In the data rows, 500 means zero.
Some points, one per row:
  438  464  550  599  527  453  553  614  365  548  463  720  470  791  354  471  677  492  488  531  480  659  296  494
  525  477  534  580  498  388  473  616  605  548  447  464  613  430  709  449  590  606  657  425  527  413  409  403
  431  415  454  408  501  388  535  494  514  338  589  401  336  592  599  596  556  652  120  533  534  578  938  598
  849  251  281  939  842  999  481  472  582  585  538  424  672  239  552  651  523  477  296  643  200  544  930  490
  434  478  504  551  553  451  449  468  491  446  522  457  523  411  660  478  514  730  548  433  548  398  401  508
  590  474  626  557  553  519  502  547  571  478  573  471  604  399  664  587  503  792  667  452  542  413  529  490
  546  523  564  507  528  459  532  659  417  362  498  456  535  833  132  439  786  593  560  470  442  417  490  466
  370  580  538  538  442  422  602  669  485  481  460  394  566  544  707  490  450  551  589  510  444  379  481  482
  637  440  406  637  645  637  440  599  454  496  508  611  527  433  662  604  547  171  210  644  407  625  872  766
  585  487  604  679  655  747  454  623  346  442  378  673  397  467  478  481  361  540  432  579  375  556  667  633
  789  467  641  147    0  782  500  672  417  533  371  381  426  552  563  385  554  599    0  441  847  999  979  195
  442  451  477  495  503  510  566  609  407  471  477  432  443  582  604  394  538  533  658  505  403  398  486  455
  538  397  514  517  501  484  590  593  493  478  438  436  400  565  533  450  491  636  528  454  653  400  560  474
  565  533  441  618  733  741  532  670  315  553  371  574  400  489  474  539  500  539  538  591  395  510  722  601
  491  318  447  459  610  365  684  246  662  680  458  697  426  557  536  512  449  592  599  515  511  354  488  495
  476  536  517  559  503  507  598  499  504  507  503  520  643  873  203  584  839  576  320  476  431  780  316  417
  441  335  252  487  449  560   77  183  614  514  467  397  403  592  500  437  513  524  287  601  607  934  116  431
  533  475  460  533  614  399  383  401  431  632  387  559    0  951    0  329  258  292  406  625  324  464  645  612
  358  482  296  355  536  417  449  373  515  388  794  582  335  595  613  496  510  663  306  640  335  741  962  560
  520  488  511  500  454  497  625  333  557  563  461  668  250  788  315  349  457  499  591  524  481  339  403  540
  411  479  463  582  478  411  601  359  441  528  428  501  560  574  494  542  691  610  626  483  525  535  477  543
  507  429  458  528  487  415  175  312  383  578  383  445  531  568  613  441  586  645  488  552  650  394  490  420
  536  475  506  527  582  462  426  615  377  377  458  375  304  910  238  442  453  483  493  489  425  306  796  287
  475  468  527  452  546  503  567  489  486  278  600  541  165  839  344  397  466  579  563  493  466  494  493  456
  570  564  540  387  439  508  641  491  406  442  430  799  635  324  646  631  431  198  578  459  472  439  440  517
  396  462  445  406  606  496  453  402  677  468  636  579  537  571  512  428  433  605  148  629  356  786  872  677
  471  487  426  418  505  450  575  496  355  583  534  716  594  477  480  632  670  789  462  458  492  563  314  700
  464  484  491  498  609  546  453  462  589  471  559  572  366  572  702  460  548  537  635  535  398  400  561  625
  503  438  490  465  418  449  235  297  572  463  456  367  414  618  593  503  389  657  514  570  511  513  497  498
  415  559  542  516  562  528  461  565  462  450  491  660  513  492  675  559  510  384  524  477  444  435  549  529
  878  662  339    0   22  504  429  397  599  414  612  540  955    0  520  703  674    0  584  446  487  495  359  580
  617  628  499  146  107  451  618  503  384  559  335  665  315  558  633  460  460  528  593  479  432  837    0  878
  531  576  527  517  523  565  486  675  375  405  468  504  409  808  250  421  599  513  565  492  553  315  391  524
  341  538  546  499  484  462  528  420  570  578  373  435  338  647  454  539  363  605  514  489  525  295  596  516
  544  407  580  492  537  488  529  551  632  574  543  551  415  601  515  484  510  537  396  505  341  553  598  270
  416  466  528  488  476  574  578  409  512  490  602  559  344  759  460  479  489  496  418  493  410  517  569  503
  532  452  343  719  282  568  420  549  339  717  432  777  425  576  717  492  540  573  486  520  508  421  458  513
  629  633  482  352  449  388  570  218  552  702  330  874  770  169  668  615  611    0  455  784  142  999    0  999
  647  664  635  260  310  468  693  669  497  489  517  483  432  507  653  481  453  622  461  458  486  916    0  890
  501  495  443  488  599  458  575  599  574  542  484  488  682  274  660  531  518  852  474  430  512  452  435  521
  532  477  533  470  570  497  622  585  566  522  483  435  419  548  646  467  412  577  519  439  454  580  119  824
  492  437  498  565  548  464  488  465  471  409  538  538  494  579  675  496  451  530  649  322  522  256  567  500
  482  554  513  483  470  458  352  385  509  423  530  384  339  704  357  437  403  452  582  748  433  765  256  376
  585  442  543  673  570  737  614  620  637  684  429  393  566  297  581  561  554  124  428  482  444  262  859  238
  494  552  455  434  473  472  613  565  504  585  439  486  589  371  603  560  529  146  509  581  408  386  635  574
  499  564  497  466  547  455  544  541  478  513  456  489  620  338  712  415  544  742  447  604  474  445  417  697
  580  389  587  496  436  673  561  620  422  533  424  470  218  602    0  342  243  166  617  519  509  504  493  480
  504  537  512  534  501  521  506  632  446  489  411  414  466  496  445  464  428  500  537  396  495  352  442  467
  447  446  502  551  555  462  566  584  520  491  409  539  582  384  578  367  348  461  595  463  483  505  476  408
  463  561  549  527  496  477  578  505  508  602  551  443  418  645  617  526  473  617  515  473  556  269  753  330
  591  497  406  635  533  667  258  223  528  302  539  304  510  625  592  516  447  640  603  478  447  358  480  562
  526  474  511  594  508  346  434  285  474  281  261  301  857    0  437  796  515    0  596  413  444  386  485  509
  587  466  352  486  574  678  426  431  459  417  551  545  830    0  431  817  578    0  169  388  128  290  999  100
  513  494  520  515  615  401  534  574  394  632  464  750  411  557  536  529  476  548  618  438  571  453  505  470
  511  475  613  559  439  485  580  591  455  454  551  428  678  348  725  486  568  279  644  409  519  372  598  419
  561  507  490  547  492  633  489  680  388  441  524  438  355  475  108  511  241  257  369  516  297  493  697  322
  475  446  554  536  451  503  377  379  551  662  506  516  755  459  435  626  705  835  353  411  611  611  566  317
  375  416  535  440  480  481  552  609  542  488  503  491  606  286  717  416  440  849  576  458  484  390  536  536
  469  627  505  450  479  508  358  447  563  513  520  462  561  448  607  514  630  773  575  356  553  410  527  446
  462  501  551  533  545  522  268  455  585  551  425  509  416  468  450  433  451  517  356  644  402  557  746  341
  467  442  539  507  655  595  404  406  511  512  524  398  849  259  748  420  553  780  632  531  493  440  480  445
  468  414  478  466  558  527  366  442  683  569  418  544  272  813  245  410  429  425  479  556  338  589  438  296
  627  492  533  438  514  520  574  615  509  478  449  393  473  460  679  602  561  672  448  447  550  751  262  372
  429  521  427  511  531  455  639  494  330  613  364  747  491  375  182  478  255  235  569  350  491  309  426  524
  457  475  507  529  535  512  562  523  454  497  414  424  452  606  673  498  453  558  548  445  541  392  423  486
  454  476  482  442  607  406  584  238  537  639  627  742  414  427  556  433  463  520  520  614  278  144  999   91
  465  571  517  609  553  430  574  428  489  450  578  569  412  679  576  458  508  580  540  412  611  295  641  556
  426  431  477  531  560  551  275  460  537  581  437  613  685  361  587  559  562  751  203  550  561  936  289  278
  371  453  437  398  559  419  643  259  497  766  594  650  378  590  601  500  464  535  547  421  531  333  563  493
  449  472  517  495  569  503  548  612  273  544  499  660  349  557  542  500  419  586  588  409  577  353  528  627
  444  456  512  548  629  560  600  632  455  409  462  529  999    0  621  653  604    0  556  444  527  447  465  489
  776  870  758   89    0  513  603  355  517  283  573  436  233  991   56  291  419  364  604  428  555  408  478  586
  498  572  411  580  495  582  637  636  570  541  441  475  455  504  678  482  449  547  537  486  641  641  567  434
  495  402  472  498  655  586  554  616  463  517  509  512  468  908  163  591  715  593  561  343  710  206  825  605
  366  503  528  527  487  442  598  550  354  501  418  795  248  909  183  369  523  464  495  459  544  487  589  449
  432  482  486  550  468  524  544  664  591  634  425  503  582  495  480  583  640  647  351  607  818  977  325  344
  547  509  544  560  615  574  510  388  528  305  548  494  419  562  604  543  441  482  586  368  550  349  494  566
  626  225  152  817  545  888  332  460  632  555  457  502    0  999    0  285  158  228  357  827   15  515  999   15
  532  537  490  541  496  504  655  454  532  647  555  612  260  915  236  414  432  518  652  467  490  373  505  462
  515  526  513  471  490  448  583  543  475  490  576  612  671  254  626  487  592  768  584  467  564  451  522  496
  326  421  398  522  656  261    0    0  562  157  571    0  713  411  564  491  514  679  565  456  486  396  512  515
  424  506  532  404  528  473  611  539  494  468  501  506  494  425  641  447  319  590  624  443  566  439  473  527
  463  479  590  549  452  462  579  676  604  573  370  427  434  462  698  461  422  719  600  524  474  505  378  336
  463  450  407  517  538  511  528  542  437  474  517  509  637  561  454  493  799  603  576  468  416  379  767  420
  442  485  461  436  495  501  518  422  449  450  487  396  486  567  608  480  460  611  122  676  409  759  999  629
  828  361  470  809  879  849  452  288  520  422  485  105  428  465  608  434  491  491  222  711  230  731  998  666
  417  451  321  452  563  468  489  339  511  200  651  436  970  400  436  614  789  903  660  395  616  625  449  580
  466  561  494  489  451  467  633  657  407  497  490  485  490  491  460  544  479  510  610  524  415  527  312  658
  415  519  404  573  331  509  499  533  510  578  566  509  496  568  624  450  517  465  443  565  432  527  428  791
  460  535  587  658  590  743  683  637  523  646  463  439  572  351  664  663  547  285  505  421  526  276  706  314
  420  402  455  462  445  450  538  461  557  299  513  435  977  284  496  536  747  967  630  409  674  571  463  597
  422  449  528  613  582  516  683  598  533  634  515  393  589  379  699  523  457  745  444  510  567  744  208  567
  477  492  513  488  518  481  537  638  340  479  539  425  533  530  524  449  609  801  585  391  484  351  529  500
Here are 24 more points, each followed by its number:
  517  465  484  377  338  466  504  492  471  372  576  421  401  901  208  544  707  531  584  402  450  497  468  383 0
  405  451  379  554  509  410  764  334  553  699  561  685  393  656  586  473  398  606  574  524  398  348  412  431 1
  567  606  616  424  365  540  469  509  433  490  664  580  250  522  283  401  322  379  429  616  365  380  579  719 2
  478  508  448  473  490  479  563  544  479  523  533  527  415  499  585  600  446  636  510  514  550  441  517  445 3
  592  469  545  487  505  475  685  372  514  602  507  577  361  570  699  431  487  639  339  394  406  623  943  544 4
  414  475  506  508  621  419  584  736  548  674  427  485  562  389  615  486  434  619  339  559  543  663  554  434 5
  673  637  603  387  350  555  587  523  543  539  493  456  521  605  570  603  440  570  526  536  501  412  425  439 6
  520  547  476  474  538  526  386  439  648  660  579  518  821  225  713  408  517  874  615  573  497  554  308  523 7
  563  577  421  276  414  421  571  625  437  438  523  476  548  272  445  519  475  315  602  547  516  397  464  428 8
  477  417  398  527  536  463  353  310  504  590  360  529  524  734  444  574  627  578  632  495  466  363  491  494 9
  467  464  491  588  371  593  524  510  453  490  474  514  437  620  548  407  522  531  561  464  555  331  430  450 10
  463  547  489  454  516  522  507  582  507  511  519  501  464  500  449  515  433  583  636  529  532  420  487  505 11
  469  521  497  397  559  357  560  431  522  368  671  576  544  566  376  703  662  802  667  307  629  675  501  528 12
  457  400  371  481  603  389  541  585  430  465  524  521  672  310  717  474  530  101  172  596  546  767  434  886 13
  431  495  529  541  509  611  476  484  538  367  573  520  508  403  701  538  196  625  527  464  571  357  382  494 14
  391  444  615  534  524  481  469  530  336  396  537  459  640  304  691  395  498  824  580  482  561  412  465  442 15
  382  496  466  545  460  483  260  377  501  640  328  480  560  395  629  479  489  640  431  466  534  699  186  352 16
  446  536  498  484  549  408  580  615  603  483  481  495  168  806  233  443  469  486  586  428  575  439  476  472 17
  432  476  499  593  610  554  488  588  453  429  444  632  112  667    0  333  241  259  547  450  539  377  422  519 18
  622  520  476  569  543  523  596  328  442  394  478  358  578  161  365  555  357  240  499  499  567  368  494  386 19
  502  482  541  539  402  564  420  543  573  471  646  470  537  470  703  469  410  630  623  420  462  370  426  540 20
  913  517  748  152    0  572  597  569  475  513  572  417  733  636  389  621  839  602    0  650  660  999    0    1 21
  435  499  544  486  510  492  207  238  576  545  444  377  659  372  724  499  564  820  554  488  547  464  502  493 22
  425  480  537  585  555  481  626  720  535  501  467  429  490  525  565  530  486  569  548  466  576  389  474  594 23
Which of these numbered points is nearest to each point below, looking only along the 7 directions in which the first points spread most? Its number follows each.
  479  560  525  496  498  504  344  563  317  632  367  758  434  700  309  519  652  633  617  517  551  336  537  408 > 10
  577  627  400  214    5  439  555  536  465  413  501  466  328  814  307  452  525  429  265  395  579  814  231  317 > 0
  460  452  429  535  483  579  476  501  459  459  549  391  457  518  596  417  559  699  530  437  545  331  395  547 > 20
  482  545  504  444  557  456  540  477  353  709  446  870  715  274  723  594  524    0  351  701  190  755  265  999 > 13
  719  495  516  281  112  586  522  554  458  325  564  539  710  520  445  657  690  697    0  604  649  999  123  132 > 21
  439  424  456  507  493  610  446  518  506  471  562  478  652  357  779  530  554    0  185  659  511  720  613  797 > 13
  818  431  551   53   33  618  478  503  532  502  489  536  558  431  633  453  549  715   54  566  407  999    0   69 > 21
  520  524  484  506  549  466  570  601  437  532  461  382  392  713  521  491  471  590  557  432  594  383  517  427 > 10
  516  526  491  458  508  442  537  676  298  352  507  429  431  526  594  465  445  578  447  449  430  523  708  500 > 3
  524  530  449  410  435  460  532  479  474  474  533  407  369  519  621  499  466  627  603  348  578  275  528  588 > 20
  734  391  557  360   91  648  399  451  514  529  451  469  621  354  590  555  577  691    0  592  723  999    0  102 > 21
  503  569  486  514  509  448  712  410  645  567  467  616  338  982  197  471  494  557  617  420  570  373  535  528 > 17
  473  491  448  540  456  446  506  496  533  500  538  447  440  484  542  514  333  469  597  432  537  356  452  467 > 11
  341  244  322  425  583  293  636  291  506  797  578  697  382  662  511  490  508  578  596  529  502  368  484  461 > 1
  504  485  588  468  508  485   95  217  584  482  453  392  447  549  683  501  409  651  368  534  576  999   71  346 > 16
  490  464  455  589  536  447  721  411  481  656  290  548  576  517  617  429  477  588  526  365  513  367  467  422 > 23
  405  460  420  509  534  398  429  561  423  385  571  424  361  999    0  459  781  486  326  404  536  574  637  602 > 0
  469  475  539  399  596  409  458  408  463  763  357  766  483  501  636  415  427  525  632  509  487  504  397  523 > 1
  456  501  468  472  548  414  416  413  551  470  669  508  270  579  548  391  448  597  578  475  543  478  518  592 > 1
  343  498  445  454  598  474  539  397  574  329  652  536  189  999    0  429  398  447  122  642  238  625  999  489 > 2
  368  467  659  640  563  484  673  647  512  531  285  455  426  566  675  526  535  590  534  465  598  269  501  465 > 23
  454  593  559  551  562  561  591  499  556  509  472  593  419  532  497  560  498  557  528  447  450  449  761  418 > 3
  389  425  347  405  610  448    0    0  557  187  742    0  694  390  584  604  644  728  577  646  455  308  580  506 > 22
  544  468  451  429  455  361  580  524  364  513  468  721  624  273  492  557  453  256  574  424  625  364  502  532 > 8
  426  343  602  619  373  582  554  493  433  357  410  489  231  846  268  411  513  528  569  551  543  461  502  538 > 17
  536  392  429  468  488  546  546  505  417  604  526  569  570  852   14  454  973  620  555  461  512  315  560  503 > 0
  480  325  483  755  291  945  491  533  452  389  478  401   95  516    0  282  142    0  587  535  473  373  416  552 > 18
  443  531  584  511  569  517  474  455  600  381  728  508  555  452  625  507  579  677  546  537  539  409  408  475 > 20
  562  646  672  316  106  452  532  652  538  506  474  519  386  511  616  492  538  561  532  455  510  407  365  642 > 6
  371  542  538  562  598  517  593  633  502  526  374  506  285  883  163  420  469  608  613  527  638  433  504  441 > 17
  523  575  449  511  484  455  436  479  709  551  563  355  981    0  780  324  437  999  595  550  420  726  245  471 > 7
  485  387  611  642  563  579  365  438  482  591  446  455  532  413  667  314  431  651  215  499  567  999    0  422 > 16
  530  439  488  654  432  688  504  563  389  522  539  560    0  733    0  191  229   73  677  535  519  273  479  583 > 18
  462  511  488  614  545  478  424  515  353  662  331  677  337  672  374  497  661  602  669  439  455  471  424  517 > 10
  331  366  344  342  645  323    0    0  559  169  698    0  636  504  583  576  561  656  495  601  554  348  634  395 > 22
  558  535  493  511  529  438  403  529  452  493  449  517  770  260  700  397  592  853  551  521  556  313  476  413 > 15
  434  507  500  492  559  437  571  542  473  465  595  569  448  589  643  498  408  576  548  518  541  505  528  479 > 3
  479  455  430  462  508  379  539  600  568  437  418  425  416  414  521  492  424  595  558  516  479  364  449  477 > 11
  559  515  539  557  549  576  614  567  522  574  417  461  589  368  587  556  544  419  508  634  465  481  539  476 > 5
  465  300  512  533  480  652  570  445  459  480  506  465    0  846    0  218  207   44  538  456  469  353  422  532 > 18
  501  501  613  514  578  514  464  767  438  352  436  445  411  650  558  410  496  685  568  450  442  385  440  494 > 10
  442  566  541  500  526  508  704  439  434  663  495  631  312  954  157  435  533  452  640  473  634  387  410  536 > 17
  507  538  501  491  547  469  250  241  508  608  344  561  647  422  659  431  572  739    0  594  571  999    0   69 > 16
  503  405  506  565  539  464  525  479  541  441  642  533  379  486  617  494  514  426  704  449  530  464  402  421 > 11
  999  703  649    0    0  930  521  615  425  551  440  480  447  506  602  511  522  559    0  541  775  999  827  183 > 21
  401  436  496  380  576  492   68  147  612  480  422  301  741  280  767  456  563  866  645  406  525  355  471  547 > 22
  576  394  388  665  752  663  506  524  548  456  499  561  697  226  627  624  559  110  464  531  321  541  667  187 > 19
  392  526  280  329  534  370  597  571  424  489  535  535  456  580  543  492  417  665  171  655  264  644  999  525 > 4
  545  614  417  286  333  537  519  655  405  491  403  327  475  461  671  500  521  689  277  487  611  806  485  272 > 5
  471  563  385  586  406  526  281  182  499  434  532  255  567  499  689  496  513  631  366  568  393  521  519  782 > 22
  554  531  506  419  303  529  593  418  497  345  582  618  553  465  552  437  553  533  566  450  654  463  479  477 > 6
  412  393  355  358  558  426  468  481  596  475  635  535  353  486  571  481  425  688  223  569  317  652  904  568 > 4
  472  576  543  519  545  460  541  332  399  359  502  676  456  669  587  389  431  573  480  498  513  436  452  584 > 1
  459  559  505  486  489  483  497  501  436  510  483  609  541  391  604  493  539  271  583  470  536  444  524  459 > 8
  529  524  454  572  600  480  575  560  481  399  552  506  748  321  646  343  479  755  507  383  542  423  452  466 > 15
  999  541  588    0    0  708  384  523  562  520  466  507  730  322  803  350  423  926    0  676  541  999    0  544 > 21
  479  534  570  509  480  443  527  470  450  433  673  502  762  119  646  583  571    0  467  773  464  830  148  999 > 13
  421  480  418  428  433  524  545  348  501  188  621  487  186  998  127  369  469  471   91  642  326  698  999  614 > 2
  341  472  404  451  621  319  503  587  458  494  555  475  418  429  594  424  406  623  206  755  216  715  974  514 > 4
  455  470  561  521  578  438  612  598  545  555  415  362  463  594  606  543  483  689  363  385  580  453  571  590 > 3
  518  530  467  521  544  469  497  556  461  528  505  489  737  303  680  440  452  850  522  540  619  348  568  484 > 15
  518  461  528  479  363  496  515  345  624  216  566  523  244  999   97  397  574  469  559  452  541  432  473  463 > 0
  510  552  514  385  423  448  618  430  418  438  359  617  778  341  728  528  603   62  435  835  331  999    0  999 > 13
  550  511  563  445  443  483  270  296  517  629  399  472  424  567  608  592  536  667  690  414  541  415  490  534 > 20
  475  457  544  418  402  415  494  518  461  370  482  499  472  495  648  436  390  639  301  793  756  941    0  835 > 16
  503  531  546  530  603  547  530  463  561  315  623  508  795    0  442  741  542    0  440  652  275  397  649  655 > 19
  507  456  517  573  577  418  574  547  534  574  470  472  510  332  651  390  221  603  583  414  517  346  502  527 > 14
  436  429  530  574  442  531  507  453  478  381  617  435  732  231  600  589  583    0  593  551  438  473  557  417 > 19
  922  685  694    0    0  863  572  659  529  452  548  475  418  531  702  554  467  593    0  574  898  999  877  252 > 21
  768  560  598  363  239  447  475  583  587  602  433  470  374  480  583  530  427  570  513  522  387  398  505  468 > 6
  359  448  276  463  535  433  563  458  487  589  519  548  645  106  115  523  423    0  469  390  453  431  714  391 > 19
  519  576  505  473  555  500  290  316  615  565  437  495  538  472  552  514  515  652  345  418  604  703  330  428 > 16
  400  527  394  465  583  532  423  412  389  484  497  689  488  511  618  530  447  493   83  656  200  586  999  508 > 4
  549  484  487  444  555  553  483  309  470  339  127  297  928    0  363  870  646    0  508  465  461  382  467  476 > 19
  429  435  507  529  597  387  559  619  372  529  570  619  237  932   78  430  576  585  616  446  491  332  390  506 > 17
  760  582  401  193  291  471  515  564  469  470  449  816  754  218  560  667  589    0  537  430  488  482  476  538 > 8
  503  469  455  470  514  448  588  635  486  627  397  486  485  459  671  601  517  670  410  546  503  544  587  417 > 5
  560  539  486  545  473  427  558  436  605  449  447  432  782  582  389  685  799  720  479  428  536  423  498  604 > 12
  506  486  465  655  506  519  539  476  581  461  642  546  467  394  640  354  328  545  571  358  463  344  443  432 > 14
  526  421  487  600  547  470  516  557  329  470  541  616  239  661    0  423  211  127  566  618  547  454  535  413 > 18
  543  548  456  469  471  432  315  540  471  607  307  589  459  544  633  464  387  590  589  456  513  393  475  543 > 11
  512  644  428  299  327  365  283  322  521  676  305  498  725  470  295  571  803  838  285  558  552  703  661  535 > 12
  493  536  473  619  578  434  413  522  582  498  521  442  802  448  432  649  753  869  268  517  645  921  274  288 > 16
  432  435  486  506  548  447  546  577  504  393  545  511  721  611  316  730  842  709  551  482  497  404  588  444 > 12
  533  484  433  510  595  436  446  537  565  454  570  585  799  109  729  695  633    0  289  608  372  681  581  676 > 13
  538  502  511  476  505  600  470  496  542  504  551  554  419  569  599  535  479  552  628  392  517  390  474  490 > 11
  497  534  452  491  483  487  433  728  424  358  368  581  276  777  168  394  409  494  562  467  624  425  518  462 > 17
  460  532  460  417  536  454  620  562  557  605  527  449  263  790  218  430  462  423  451  406  442  462  579  487 > 17
  360  468  334  434  598  209  271  191  514  262  542  112  560  541  508  490  607  726  547  510  594  348  660  602 > 22
  442  485  605  437  457  518  567  468  473  387  602  498  445  516  586  568  531  607  648  412  551  370  509  572 > 20
  726  700  750  417  159  521  565  562  561  516  609  730  384  504  366  371  399  417  191  398  566  999    0  483 > 21
  381  496  406  531  419  480  478  406  387  642  433  846  451  602  662  453  575  581  255  542  442  551  822  650 > 4
  451  543  469  547  658  507  677  677  433  404  504  559  402  528  474  550  545  611  370  534  470  638  268  571 > 5
  425  446  395  460  514  449  293  384  716  530  548  426  809  496  438  644  720  835  188  510  671  911  330  196 > 16
  563  510  442  501  491  431  520  472  624  412  696  472  423  567  763  502  538  571  555  427  523  516  429  512 > 20
  501  415  526  503  405  661  576  674  555  519  346  519  444  675  579  541  539  575  442  388  611  322  719  553 > 3
  542  443  509  474  496  566  515  529  430  538  483  361  587  563  602  503  505  657  340  552  567  697  226  398 > 16
  522  567  517  583  501  552  634  583  378  577  317  435  516  700  451  504  663  620  579  481  539  478  547  470 > 10
  644  599  507  471  459  520  541  564  491  578  476  495  646  249  518  600  464  366  555  503  545  389  467  491 > 8
  450  403  522  614  577  420  562  606  429  588  562  467  203  999   66  455  485  514  516  483  497  429  500  427 > 17
  570  431  558  464  548  483  546  595  466  480  524  445  517  509  568  554  479  365  655  457  520  391  453  497 > 11
  523  641  546  325    0  551  439  488  625  426  490  520  730  275  570  665  647    0  535  532  514  423  510  580 > 8
  435  540  465  566  594  475  304  437  661  503  595  290  999    0  761  423  454  996  598  531  414  687  262  564 > 7
  613  598  467  296  183  394  588  493  442  448  447  516  780   64  542  682  574    0  386  537  741  351  547  455 > 8
  411  467  482  559  620  509  265  543  601  506  475  488  823  150  693  323  578  910  551  466  385  450  350  581 > 7
  477  492  505  401  493  557  524  551  545  542  534  441  572  366  320  565  471  352  552  394  602  423  434  500 > 8
  542  424  470  509  497  412  144  246  591  541  323  359  473  621  379  562  602  599  533  398  501  354  438  549 > 9
  469  441  542  554  598  406  616  578  506  554  506  706  412  838  194  442  669  477  619  418  530  450  504  598 > 17
  514  568  418  181  112  449  569  583  390  536  458  493  173  926   38  370  473  532  323  536  518  945   68  330 > 0
  636  574  515  443  197  490  415  399  563  311  672  539  574  291  604  598  563  205  600  564  582  449  580  470 > 8
  917  828  762  113    0  622  595  592  528  611  398  398  580  384  609  406  428  828   51  766  437  999    0  999 > 21
  424  492  471  516  517  426  377  274  527  295  441  319  318  697  371  409  496  597  593  536  510  431  461  559 > 9
  515  531  593  428  520  539  549  486  508  464  650  542  551  247  445  514  464  460  546  460  473  349  441  515 > 8
  618  732  540  329  164  523  603  561  423  496  546  514  370  556  469  476  372  503  483  564  342  578  584  876 > 2
  414  587  492  506  546  478  574  721  527  564  458  373  433  521  652  402  517  599  653  449  570  338  535  538 > 23
  537  420  473  623  734  673  541  599  508  508  572  560  735  104  662  699  632    0  418  518  301  608  605  216 > 19
  557  576  480  498  571  518  493  642  448  483  522  459  655  301  733  374  472  865  585  610  606  471  438  435 > 15
  436  511  428  468  494  560  683  610  491  533  379  438  452  543  554  419  538  628  442  484  531  417  564  461 > 3
  533  482  546  522  476  573  666  770  509  628  444  448  528  482  712  412  438  612  571  419  609  360  434  489 > 23
  412  510  444  517  539  492  551  504  429  509  546  562  465  565  651  521  445  577  449  577  503  434  612  597 > 3
  409  429  513  492  518  425  519  519  483  488  653  469  661  261  787  433  503  844  514  507  558  321  609  433 > 15
  602  642  562  649  696  688  603  664  282  480  479  557  546  350  509  516  351  470  476  659  340  470  604  338 > 5
  502  522  546  539  529  429  574  470  569  500  571  424  463  609  525  470  601  636  532  495  507  578  585  443 > 3
  468  460  553  528  467  438  407  464  480  689  341  758  196  550    0  427  248  229  654  344  508  320  390  624 > 18
  437  388  422  472  507  409  517  478  574  297  595  567  185  999    0  390  446  444   69  598  156  771  999  465 > 2
  615  426  446  562  658  580  587  648  606  610  431  529  840   26  535  660  597    0  559  421  385  414  505  377 > 19
  489  503  459  512  545  398  511  682  351  516  538  513  549  706  369  474  668  626  627  381  554  514  407  513 > 10
  555  427  558  438  548  518  385  444  551  588  521  484  667  230  651  577  464  222  431  631  210  642  828  128 > 19
  460  471  598  532  547  474  455  473  463  384  161  423  934    0  363  800  567    0  581  447  524  444  568  507 > 19
  524  462  637  548  472  585  651  454  513  446  628  497  209  381   76  405  274  198  455  468  406  359  493  562 > 2
  606  435  507  485  492  500  391  475  590  423  701  477  231  542  121  426  336  374  550  417  466  378  499  590 > 2
  416  437  456  671  340  918  605  573  411  489  374  390  156  535    0  429  202    0  552  477  486  437  630  340 > 18
  423  523  516  531  550  510  536  490  487  374  587  470  423  676  387  468  382  603  538  360  637  350  519  518 > 10
  513  523  552  566  547  439  540  621  601  519  494  431  705  365  803  446  453  754  520  441  441  443  441  535 > 15
  449  462  348  551   94  507  573  511  565  435  572  471  596  434  594  586  511  393  518  700  208  847  221  999 > 13
  503  530  555  542  535  530  311  436  501  594  455  446  904  269  738  373  571  906  647  512  477  469  406  570 > 7
  465  501  435  417  390  469  538  489  466  480  552  740  754  234  560  697  577  133  638  521  419  337  341  585 > 8
  534  478  534  505  459  560  615  554  434  528  277  484  168  533    0  353  329  187  547  485  477  454  395  491 > 18
  416  418  253  612  546  497  596  531  454  525  501  479  446  557  583  436  393  584  222  650  479  600  826  716 > 4
  483  425  540  469  568  389  463  475  427  522  500  476  564  338  709  440  438  320  595  528  579  470  334  764 > 14
  458  492  443  509  519  404  499  649  512  538  467  446  555  243  693  401  425  795  597  572  462  652  269  672 > 7
  471  556  562  434  601  547  561  530  467  469  521  419  366  491  701  446  455  531  585  369  614  452  463  467 > 3
  468  486  486  548  521  529  549  413  556  479  547  555  651  718  295  577  730  664  640  504  591  674  554  485 > 12
  590  579  556  198    0  514  536  638  322  507  432  501  501  457  705  535  379  672  443  619  597  379  531  621 > 6
  458  471  459  509  570  467  534  517  461  570  444  516  432  410  704  363  308  735  472  543  314  340  528  538 > 14
  724  670  495  275    0  459  557  627  347  550  494  513  556  483  658  530  466  749  431  694  707  366  450  650 > 6
  425  591  564  435  585  486  428  478  593  502  462  454  771  225  599  432  619  751  522  468  505  435  343  526 > 7
  496  568  523  507  525  389  560  698  425  492  515  527  147  999   76  412  502  425  434  309  554  420  455  705 > 17
  483  542  373  543  502  416  601  489  541  434  626  492  995  269  473  697  709  847  522  467  711  729  488  427 > 7
  662  694  646  382  245  531  673  620  543  688  520  469  451  652  600  473  419  622  624  539  572  357  505  470 > 6
  429  510  517  598  597  436  573  580  443  464  528  446  410  520  737  396  485  563  391  703  688  920    0  813 > 16
  500  586  471  515  483  461  559  619  422  539  495  512  829  263  666  448  439  813  579  484  561  403  413  422 > 15
  528  545  519  458  448  441  460  551  535  498  488  476  716  311  720  595  571  264  603  431  480  405  499  528 > 8
  534  481  417  465  577  514  614  585  506  611  445  515  403  499  433  426  365  584  543  414  541  346  418  379 > 10
  432  480  539  552  589  424  567  688  480  745  502  417  697  243  805  546  608    0  333  817  985  999    0  744 > 13
  687  387  406  689  514  865  606  600  522  547  415  490  448  445    0  515  345    0  121  654  536  763  767  650 > 2
  543  630  367  282  236  516  230  233  555  414  453  429  736  365  675  575  589  220  340  646  335  999    0  999 > 13
  488  514  518  511  525  513  218  316  514  505  522  520  605  548  420  569  743  765  631  486  528  464  423  460 > 12
  487  581  534  395  497  510  544  465  532  499  619  451  535  577  698  538  468  701  534  273  521  385  416  598 > 20
  475  486  515  568  484  491  536  498  547  409  524  455  251  900  397  447  490  663  646  391  431  406  485  589 > 17
